Families of rows that turns and mirrors carry onto each other, the same ones carrying the whole set onto itself: the rest of each named row's family, in list order:
3 families of 5 rows:
S: [ 1.24 -0.08 -1.18 -0.02  0.42  1.36  2.09 -0.91 -0.08 -0.48  0.33 -1.23
  1.07 -1.28  0.92 -1.94 -1.47  0.64 -1.93 -1.99  1.56 -1.26  1.18  0.56
 -1.55  0.53  0.64 -0.52  0.95 -0.67  0.21 -0.09 -1.97 -1.22  0.53  0.26
 -0.30 -0.79 -1.55 -1.17 -0.50]
F: [ 3.00  0.23 -0.06 -0.20 -0.27  2.03  0.04 -0.75 -0.29  1.12  0.46 -1.39
  0.81 -0.96 -0.07 -1.09 -1.09  0.32 -1.87  0.44  0.98 -1.17  0.39  2.82
 -1.37 -0.08  0.23 -0.78 -0.15  0.66 -0.13  0.07 -0.38 -0.39  0.95  0.04
 -0.20 -1.93 -3.19 -1.47 -2.24]
C: [ 1.48  0.74 -0.90 -0.29  1.00  1.74  0.86 -0.55 -0.63 -0.81 -0.52 -2.55
  0.93 -0.46  1.05  0.03 -1.73  1.14 -1.51 -0.37 -1.42 -0.87 -0.31  1.55
 -1.14  0.25  1.35 -1.08  2.77 -0.18  1.00 -0.03 -0.97  0.12  0.09  0.25
 -0.36 -0.76 -2.43 -1.54 -3.01]
K: [ 1.57  0.20 -1.57  0.44  0.69 -0.49 -0.47  0.50  0.38  0.08 -0.32 -1.20
  0.55 -0.42  1.15  0.69 -2.17 -0.70 -2.47 -0.34 -0.31  0.67  0.24  0.26
  1.16 -0.54  0.73 -1.38  0.12 -1.69  0.51 -0.05  0.72 -2.31  4.35  1.62
 -0.19  0.23 -1.43  0.36 -2.05]
Y: [ 2.28  1.12 -2.13  0.36  0.37  1.80 -0.69 -1.01  1.28  0.71 -0.33 -0.86
 -0.39  0.81  1.46 -1.15 -1.81  1.88 -0.29 -1.00  0.32  1.10 -0.85  1.26
  0.37  0.96 -0.56 -1.15  0.66 -1.67  1.23 -1.26  1.05 -0.27  3.41 -1.04
  1.16 -0.03 -1.16  1.08 -1.40]
V: [ 3.13 -0.11 -1.14  0.80 -1.52  2.70 -1.15 -0.24 -1.09  2.74  0.48 -0.72
 -0.44 -0.29 -0.22  0.68  1.01 -0.49 -1.82 -0.33  1.03 -0.04 -0.86  1.27
 -1.07 -0.48  0.70 -2.21  1.09 -1.62  0.94 -1.42  0.38  0.92  2.56 -0.85
  0.86 -1.23 -2.20  0.69 -2.29]
Z: [ 1.80  1.75 -2.09 -0.89 -0.01  2.59  0.85 -1.82  1.17  0.81 -0.27 -1.76
  0.08  0.33  0.92 -0.79 -1.65  2.33 -0.75 -1.61  0.13 -0.70 -0.71  1.48
 -0.73  0.85 -0.40 -0.72  1.10 -0.23 -0.11 -1.07 -0.96 -0.80  2.00 -0.81
 -1.02 -1.41 -2.33 -0.01 -2.04]
W: [ 1.49  0.73 -1.25 -0.15  0.52  0.71  0.55 -0.71 -0.31  0.07 -0.32 -1.84
  1.15 -0.73  0.67  0.64 -1.61  0.42 -2.32 -1.34 -0.41 -1.36  0.96  0.41
  0.31 -0.38  0.84 -0.38  0.20  0.36 -0.45 -0.47 -1.30 -2.20  3.12  0.97
 -1.85 -1.09 -2.51 -1.20 -2.24]
B: [ 1.70  0.04 -2.32  0.68  0.08  1.06  0.30  0.48 -1.24  1.16 -0.26 -2.08
  0.32 -0.07  0.61  1.26 -0.29 -1.02 -2.70 -0.89 -1.23 -0.36 -0.89  0.14
 -0.35 -0.51  2.31 -2.33  3.62 -2.83  1.68 -1.38 -1.10  0.71  2.10  0.70
 -0.29 -0.36 -1.08  0.81 -2.97]
N: [ 1.69 -0.08 -1.04  0.31  1.54  0.32 -0.21  0.55 -0.08 -0.62 -0.68 -2.16
  0.83  0.17  1.47 -0.67 -2.32  0.00 -1.45  0.65 -1.19  0.75 -0.97  1.52
 -0.32  0.23  1.42 -1.85  2.85 -2.31  2.32  0.33  0.70  0.33  1.23  0.77
  1.14  0.53 -1.06  0.00 -2.57]
D: [ 2.01 -1.24 -1.95  1.30 -0.15  1.50  0.87  0.09 -1.45  1.44  0.39 -1.58
  0.43 -0.29  0.21 -1.51 -0.07 -1.01 -2.39 -1.63  0.99 -0.55  0.04 -0.14
 -1.48  0.00  1.86 -1.93  2.80 -2.91  1.90 -1.32 -1.52  1.21  0.90 -0.06
  0.92 -0.42 -0.47  0.60 -0.75]
U: [ 1.82 -0.95 -1.64  1.09  1.07  0.06  0.80 -0.28  0.24 -0.18  0.22 -0.76
  0.86 -0.43  1.33 -2.92 -2.06 -0.11 -1.67 -1.26  1.84  0.26  0.79  0.10
 -0.49  0.71  0.71 -0.95  0.74 -2.32  1.56 -0.27 -0.21 -0.66  1.81  0.41
  1.55  0.76 -0.18  0.30  0.31]
T: [ 3.14 -0.25 -0.10  0.65 -0.33  1.08 -1.33  0.39 -0.08  0.82  0.46 -0.46
  0.07 -1.01  0.49 -0.91 -1.16 -0.49 -1.87  1.27  1.34  0.96  0.05  2.51
 -0.37 -0.13  0.00 -1.72 -0.60 -1.10  0.93  0.23  1.73 -0.54  2.38  0.34
  1.86 -0.65 -2.39 -0.25 -1.81]
P: [ 2.18 -0.02 -2.53  0.84 -0.96  2.44 -0.11 -0.84 -0.42  2.44  0.23 -0.97
 -0.49  0.50  0.20 -0.57  0.41  0.36 -1.30 -2.61  1.26 -0.25 -0.34 -0.58
 -0.62  0.45  0.64 -1.66  1.52 -2.47  1.09 -2.26 -0.82  0.38  3.07 -1.23
  0.29 -0.84 -0.82  1.62 -0.78]
A: [ 2.41 -0.54 -1.66  0.98 -0.96  0.80 -0.35  0.41 -1.44  2.08  0.47 -0.74
  0.44 -1.21  0.12  1.81  0.52 -2.00 -3.44 -0.77  0.71 -0.55  0.07  0.15
 -0.22 -1.21  1.61 -2.26  0.96 -2.00  0.55 -1.12 -0.75 -0.72  3.50  0.96
 -0.43 -0.92 -1.72  0.39 -2.33]

The rest of the family of A: V, B, D, P
The rest of the family of C: S, F, Z, W

